Small tables with named rows and columns. After each table, cells are looked up by row and column.

gasuto
         kugilin  vis  loti  vanupi  guri  rige  dur  nabe
kamis        168  185   183     143   164   130  129   148
bigiz         85   80    73     108    76    92   89   104
bam          181  126   134     103   174   177  174   138
lut          182  156   127     126   166   113   65   152
gasubas      182  161   159     121   172   160  158   145
nep           57   55    50      98    64    89   84    86
matepit      132  139   159      91   144   121  126   104
pob          177  175   174     133   171   140  140   145
pidi         194  188   196     127   191   132  105   156

gasubas, loti -> 159
lut, vis -> 156
bigiz, rige -> 92
pidi, loti -> 196
matepit, guri -> 144
pob, vanupi -> 133
kamis, vis -> 185
gasubas, vis -> 161
nep, rige -> 89
kamis, nabe -> 148
pidi, rige -> 132
bigiz, guri -> 76
gasubas, nabe -> 145
bigiz, vis -> 80
bigiz, kugilin -> 85
gasubas, guri -> 172
bigiz, loti -> 73
lut, nabe -> 152
pidi, nabe -> 156
pidi, vis -> 188

mav:
columns: zubedid, bamus, sonali, sanopep, zimug, dof, sevup, rezib, zub
lazeguz: [637, 234, 302, 423, 271, 620, 95, 499, 541]
pafos: [774, 240, 773, 422, 312, 601, 608, 139, 125]
bofa: [403, 161, 421, 462, 227, 584, 166, 341, 465]

bamus of lazeguz is 234
zub of lazeguz is 541
bamus of bofa is 161
zimug of bofa is 227
zimug of pafos is 312
zubedid of pafos is 774
dof of lazeguz is 620
Row with the largest zubedid: pafos

boka:
	bos	mifod	lenopim
fug	15.63	64.30	48.26
tezop	-13.57	-7.80	-56.17
mukaba	62.42	48.14	21.98
tesu	40.26	54.48	59.85

mifod of tezop: -7.80
mifod of fug: 64.30
mifod of mukaba: 48.14
lenopim of tezop: -56.17
lenopim of tesu: 59.85
bos of mukaba: 62.42
mifod of tesu: 54.48
bos of fug: 15.63
bos of tesu: 40.26
lenopim of mukaba: 21.98
bos of tezop: -13.57
lenopim of fug: 48.26
Which row has the largest lenopim? tesu

gopi
           leb     nor    bavo   buvif     kap
kegupa  -4.385   0.885  -6.947  -6.446  -1.308
kesob   -0.495   2.698  -1.594  -1.051  -5.818
putik    1.642  -6.555   6.605   8.009   2.592
rim     -6.256   4.161  -8.839  -8.545  -5.490

What is the buvif of kegupa in gopi? -6.446
What is the leb of putik in gopi? 1.642
What is the bavo of rim in gopi? -8.839
What is the nor of kegupa in gopi? 0.885
What is the bavo of putik in gopi? 6.605
What is the kap of kegupa in gopi? -1.308
What is the bavo of kesob in gopi? -1.594
What is the kap of putik in gopi? 2.592
What is the nor of rim in gopi? 4.161
What is the kap of kesob in gopi? -5.818
What is the nor of putik in gopi? -6.555
What is the bavo of kegupa in gopi? -6.947
What is the kap of rim in gopi? -5.490
What is the buvif of kesob in gopi? -1.051
What is the leb of kesob in gopi? -0.495
What is the buvif of putik in gopi? 8.009
What is the buvif of rim in gopi? -8.545

zibuvub =
fields: zir, lopur, rasibib, bevo, fel, mumo, punipu
vipame: [0.0, 0.0, 0.2, 0.0, 0.1, -0.2, -0.1]
vun: [-0.1, -0.4, 0.5, -0.4, 0.6, 0.0, 0.6]
zil: [-0.2, -0.4, 0.5, -0.4, 0.5, -0.1, 0.6]
dogera: [-0.1, -0.5, 0.6, -0.4, 0.5, -0.1, 0.7]
siruk: [-0.3, -0.2, 0.4, -0.4, 0.6, -0.1, 0.4]
ved: [0.0, 0.0, 0.0, 0.1, -0.2, 0.0, 0.0]
los: [-0.1, 0.3, 0.0, -0.1, 0.2, 0.0, 0.0]
zuz: [-0.2, 0.1, 0.0, 0.0, 0.1, -0.2, 0.1]

What is the lopur of zuz in zibuvub?
0.1
What is the punipu of ved in zibuvub?
0.0
What is the mumo of zuz in zibuvub?
-0.2
What is the rasibib of vun in zibuvub?
0.5
What is the bevo of los in zibuvub?
-0.1
What is the rasibib of ved in zibuvub?
0.0
What is the mumo of los in zibuvub?
0.0
What is the mumo of dogera in zibuvub?
-0.1
What is the bevo of ved in zibuvub?
0.1
Which row has the largest punipu? dogera

tik =
         lipuve  rap  gidug  mok  dugu  nebu
kamenof     175   91    112  201   158   141
bor          79   82    114  149   107   176
dit          82  147     49  195   127   148
liri        174   99     82  203   149   143
gur         133   97    177   70    86    61
berufam     128  125     68  204   119   168

What is the rap of berufam in tik?
125
What is the lipuve of liri in tik?
174
What is the nebu of dit in tik?
148
What is the gidug of gur in tik?
177
What is the nebu of berufam in tik?
168
What is the rap of gur in tik?
97
What is the mok of dit in tik?
195
What is the dugu of bor in tik?
107
What is the lipuve of gur in tik?
133
What is the lipuve of dit in tik?
82
What is the gidug of kamenof in tik?
112
What is the gidug of liri in tik?
82
What is the dugu of gur in tik?
86
Which row has the largest mok? berufam

neruzo
cols = datav, gep, zuv, danupi, rosefa, sek, fufut, ravo, bop, nat
vip: [224, 128, 114, 112, 141, 51, 66, 82, 128, 132]
digimu: [181, 43, 75, 142, 175, 147, 155, 90, 146, 174]
bapi: [228, 94, 46, 152, 150, 117, 132, 120, 102, 157]
tuk: [44, 207, 168, 170, 91, 113, 115, 151, 97, 99]
fakodeb: [134, 173, 186, 228, 141, 72, 116, 127, 104, 141]
fufuv: [209, 111, 159, 112, 149, 70, 57, 58, 109, 122]

bapi, datav: 228
bapi, zuv: 46
fakodeb, fufut: 116
digimu, gep: 43
fakodeb, sek: 72
vip, sek: 51
fakodeb, nat: 141
bapi, danupi: 152
digimu, danupi: 142
digimu, datav: 181
Which row has the largest datav? bapi

bezired
columns: remu, soke, soreda, luritis, sinof, farobez
vad: [173, 182, 58, 75, 156, 135]
dakugo: [115, 182, 130, 183, 187, 135]
lepa: [115, 210, 102, 183, 239, 135]
buz: [172, 182, 102, 135, 149, 135]
tad: [115, 216, 158, 183, 233, 135]
vaz: [115, 182, 102, 254, 232, 135]
nisule: [115, 186, 157, 207, 222, 135]
soz: [126, 182, 187, 183, 187, 135]
bobot: [115, 182, 71, 183, 222, 135]
lozik: [148, 76, 190, 183, 33, 120]
kegan: [115, 175, 102, 183, 222, 145]
bemufut: [72, 129, 84, 183, 222, 138]
vafufo: [176, 195, 102, 158, 213, 135]

sinof of lepa: 239
soreda of nisule: 157
luritis of kegan: 183
remu of vafufo: 176
soke of vaz: 182
luritis of vad: 75
luritis of vaz: 254

pedu
columns: nebole, leros, zudo, nitugi, zegudu, serege
zerige: [0.456, 0.317, -9.105, 0.030, 1.293, 1.347]
kizit: [1.001, 1.026, 5.597, 1.178, 1.555, -0.550]
gofame: [0.976, 0.616, 7.606, 0.728, 0.314, 0.619]
gal: [0.851, 1.012, 2.437, 0.485, 0.019, 2.813]

zudo of zerige = -9.105
nebole of gal = 0.851
leros of kizit = 1.026
nitugi of gofame = 0.728
zudo of gal = 2.437
nitugi of kizit = 1.178
nitugi of zerige = 0.030
zegudu of gal = 0.019
zudo of kizit = 5.597
nebole of zerige = 0.456
serege of zerige = 1.347
leros of gal = 1.012
leros of zerige = 0.317
nitugi of gal = 0.485
leros of gofame = 0.616
zegudu of gofame = 0.314
serege of kizit = -0.550
serege of gal = 2.813
zegudu of zerige = 1.293

Table tep
,gizev,dulalin,zekub,dig,piv,zol,dom,deza,nuz,roz
kuvem,155,141,97,108,214,166,106,136,154,65
vata,139,162,137,97,71,172,86,158,156,69
vup,116,123,87,131,142,155,111,133,154,154
taduvin,175,121,161,145,169,145,132,135,147,134
pakov,128,118,124,106,172,128,109,187,120,129
zan,155,136,129,138,152,129,108,142,105,138
rar,75,108,155,152,152,94,107,159,147,135
vol,97,113,137,118,160,110,148,110,195,94
luv,169,117,100,170,132,125,98,112,139,144
nupot,164,85,104,61,169,129,148,106,127,119

rar, gizev => 75
kuvem, zekub => 97
luv, roz => 144
vup, nuz => 154
vup, zol => 155
zan, gizev => 155
pakov, dig => 106
pakov, zekub => 124
kuvem, deza => 136
taduvin, dom => 132
vol, zekub => 137
nupot, deza => 106
zan, dom => 108
taduvin, zol => 145
nupot, zol => 129
vata, dig => 97
luv, piv => 132

Table zepen
	bupa	gorekit
zap	131	196
nol	169	62
mukeluz	21	240
nef	164	149
dubu	189	142
vonoviv	239	190
furumur	178	155
gisedib	240	169
nase	190	123
rima	159	135

What is the bupa of gisedib in zepen? 240
What is the bupa of dubu in zepen? 189
What is the gorekit of zap in zepen? 196
What is the gorekit of nase in zepen? 123
What is the gorekit of mukeluz in zepen? 240
What is the gorekit of vonoviv in zepen? 190
What is the bupa of rima in zepen? 159
What is the gorekit of rima in zepen? 135

Table vipuzat
,tib,muzul,pez,serug
dat,111,121,120,60
per,101,63,226,128
soza,71,174,127,164
sagegun,78,170,119,154
kipome,77,171,99,192
kadug,100,77,186,140

What is the tib of dat in vipuzat?
111
What is the tib of soza in vipuzat?
71
What is the tib of kadug in vipuzat?
100
What is the serug of kipome in vipuzat?
192
What is the muzul of kipome in vipuzat?
171
What is the muzul of per in vipuzat?
63

gib:
	lebub	kemi	fot
vukuba	58.1	43.6	55.4
sela	52.2	68.3	0.9
gudi	46.6	38.8	74.2
vuv	57.3	61.9	35.4
seleteg	52.0	55.4	77.6
ves	59.0	57.3	71.2

lebub of ves: 59.0
fot of vuv: 35.4
kemi of vuv: 61.9
lebub of gudi: 46.6
fot of ves: 71.2
kemi of gudi: 38.8
lebub of sela: 52.2
kemi of seleteg: 55.4
lebub of vuv: 57.3
fot of sela: 0.9
fot of seleteg: 77.6
kemi of vukuba: 43.6
fot of gudi: 74.2
lebub of seleteg: 52.0
kemi of sela: 68.3
kemi of ves: 57.3
fot of vukuba: 55.4
lebub of vukuba: 58.1
Row with the largest fot: seleteg

